In the rows, zero is written as 128.
Families of rows that turns and mirrors carry onto each other, the same ones carrying the whole set onto itself: the rest of each named row's family, in list order
4 families of 8 rows
kon: [141 154 149 107 122 127 131  85 132 122 104]
nada: [107 120 136  94 142 134 153 142 133 116 105]
Serel: [108 119 126  84 133 138 152 141 128 112 123]
Mavos: [152 135 128 147 142 106  93  91 150 108 132]
sutuv: [161 130 124 136 132 108  88  89 147 111 130]
Zagit: [132 106 106 126 150 119 102 153 136  99 144]
bulez: [111 108 119 139 136  95 138 102 149 140 125]
boto: [147 129 106 137 174 134 126 110 139 105 103]
bemoz: [141 127 118 142 176 132 123 113 138 120  97]
lobu: [114 127 147  94 100 109 121 122 142 117 151]
ripa: [159 133 137 101 139 149 103 138 130  87 120]
pup: [139 147 148 105 121 123 141  86 142 123  97]
fepu: [106 106 115 141 139  99 146 108 143 128 134]
sov: [123 114 141  92  96 109 116 111 147 113 152]
gos: [103 111 122 131 134  94 137  94 142 137 128]
kig: [127 148 147 106 124 123 142  78 142 121 110]
lave: [125 119 140 102 100 111 110 113 142 111 165]
turig: [161 132 134  88 133 147 103 131 137  91 118]
nuf: [121 101  99 124 145 108 102 142 140 105 149]
Laf: [120 117 141  91  97 111 117 119 132 102 152]
fofal: [155 148 139  91 135 146  99 124 135  92 121]
nalol: [154 125 123 139 132 109  87  88 140 105 142]
zozu: [149 126 111 135 169 133 128 121 139 117  92]
pupir: [155 139 128 138 123 103  93  92 145  99 136]
sesi: [149 135 135  90 139 145 102 139 142  82 125]
Roga: [112 109 129  93 136 134 156 142 137 119 113]
linap: [105 118 123  94 150 140 152 140 138 123 117]
sekif: [113 121 115 141 135  98 144  95 140 141 128]
dodek: [120  91 107 125 151 118 108 145 140 100 143]
Las: [141 153 154 109 127 136 143  92 142 117 107]
pim: [136 135 115 129 174 131 135 118 137 109  89]
Fivus: [133  92 104 123 146 119 102 147 143 108 147]

Which other rows belong to the same family as pupir? boto, lobu, nuf, sesi, linap, sekif, Las
Which other rows belong to the same family as fepu? Serel, Mavos, Zagit, kig, lave, fofal, pim

Families of rows that turns and mirrors carry onto each other, the same ones carrying the whole set onto itself: the rest of each named row's family, in list order
4 families of 8 rows
Litas: [145 143 110 170 112 156 123 118 143]
mafin: [112 124 125  98 133 131 114 138 137]
pude: [144 130  99 136 122  96 129 140 141]
pibe: [106 118 125 143 123 146 100 118 152]
mus: [105 127 133 104 109 150 116 118 118]
Totog: [117 140 143 126 101 143 149 157 101]
bim: [125 128 146 114 121 134 158 164 118]
fugav: [129 151 117 165  94 158 124 123 118]
med: [109 129 131  95 120 139 117 129 124]
Det: [125 103 130 178 127 136 157 138 128]
dolo: [102 120 131 139 111 155 104 110 139]
pekes: [110 119 122 132 135 135 102 130 158]
lako: [114 134 140 179 112 112 126 125 142]
Dov: [160 159 127 129 113 117 144 127 107]
pep: [114 122 121 113 139 129 107 138 152]
nivab: [135 124 109 106 125 127 163 118 109]
vinag: [128 149 124 159 142 110 145 157 119]
nek: [106 127 149 149 115 145 160 102 110]
Lik: [120 124 125 175 141 123 151 153 126]
Lubos: [118 150 132 146  89 152 135 138 100]
lor: [142 118 139 118 140 134 159 159 144]
pozan: [154 129 114 158 133 148 132 125 161]
kimel: [157 113 133 149  98 142 156 107 115]
Mab: [102 125 134 123 106 156 111 110 126]
sezap: [130 134 117 164 117  97 121 138 149]
govet: [140  99 131 167 109 145 158 117 123]
zifo: [144 164 125 138 132 109 142 146 111]
tugen: [119 123 131 122 121 143 169 105 103]
Tatu: [164 138 132 132  99 131 150 110 108]
risez: [104 132 154 173 113 132 142 111 126]
pezuz: [146 127  97 112 125 109 146 131 126]
dako: [151 119 125 137 145 138 148 142 162]

Which other rows belong to the same family as mus? mafin, pibe, med, dolo, pekes, pep, Mab
Which other rows belong to the same family as vinag? Det, Dov, Lik, kimel, govet, zifo, Tatu
Which other rows belong to the same family as risez? pude, lako, nivab, nek, sezap, tugen, pezuz

